(in the rows, 128 means zero)
Rotation paths and how fast each direction turns (degrees a step)
Each turn is a multiple of 5 degrees from 10 to 175, or 0.
Each row of a path follows its step; steps can be skipped.

step 0: [127 126 134 122 135 125 126 130 124 130 135 132 121 136 135 126 134 141
 131 127 132 118 129 139 133 129 124 125 133 116 133 135 131 129 128 130
 127 127 119 131 130 127 122 123 123 125 122 131 131 134 141 130 131 126
 136]
step 1: [121 127 131 131 134 126 122 132 133 133 126 117 126 130 128 129 135 127
 129 137 119 134 128 133 130 129 133 132 132 136 127 136 122 132 120 133
 130 124 129 125 122 140 138 135 136 130 132 133 129 127 130 131 133 143
 125]
step 2: [119 131 126 128 130 123 126 125 125 129 141 136 125 128 125 128 126 132
 121 116 132 134 132 122 128 131 132 124 134 127 125 129 141 124 122 133
 135 116 124 123 129 131 137 127 124 123 123 129 127 125 124 120 122 123
 137]
step 3: [123 134 129 125 132 126 129 129 126 125 126 119 121 135 128 131 133 127
 120 131 122 123 124 118 138 129 129 130 132 124 133 127 128 125 130 139
 127 138 126 127 128 131 123 124 124 120 132 122 126 143 135 142 126 134
 128]
step 5: [126 134 129 124 114 120 125 128 122 120 129 138 127 125 135 120 133 136
 119 125 124 137 130 124 130 118 128 122 132 128 131 130 131 130 124 132
 133 128 134 127 124 135 119 134 124 125 137 125 129 134 119 124 128 131
 128]
step 6: [128 127 130 130 125 129 138 124 118 124 125 123 127 138 112 139 127 129
 127 129 122 128 134 129 130 121 129 139 134 127 133 120 132 127 131 127
 124 125 127 120 127 123 127 120 132 123 122 134 117 132 128 129 131 134
 123]
step 7: [128 136 119 124 130 128 128 136 136 120 116 139 118 130 137 135 127 126
 135 124 132 136 123 131 122 127 123 133 127 123 138 137 132 128 130 134
 124 123 122 128 127 132 123 132 122 134 127 131 131 127 128 126 128 128
 126]
step 8: [127 133 132 111 126 136 115 122 124 126 129 128 134 126 125 122 126 135
 122 128 118 126 126 134 127 124 126 131 129 126 134 129 125 122 123 131
 133 134 138 125 128 127 135 127 126 128 124 129 122 122 123 123 134 137
 118]
step 9: [127 117 126 127 127 128 131 130 132 129 123 124 124 131 124 132 131 137
 128 122 128 131 132 124 131 127 125 120 137 126 133 121 128 126 133 133
 117 122 127 131 124 123 129 130 120 141 127 141 116 127 127 126 121 128
 138]
step 10: [120 137 139 123 125 131 125 141 128 132 124 125 130 131 134 130 129 120
 135 130 128 136 125 124 134 129 135 134 130 122 133 127 127 125 134 133
 140 128 123 133 139 129 123 130 127 131 126 125 125 123 133 120 126 131
 118]
Speeds:
[128 131 130 128 127 130 126 128 129 129 128 129 128 127 129 129 125 128
 129 126 128 130 132 127 126 128 127 126 127 128 128 127 128 130 127 128
 129 129 128 126 127 130 128 131 130 128 126 128 130 128 129 129 126 130
 127] | 120
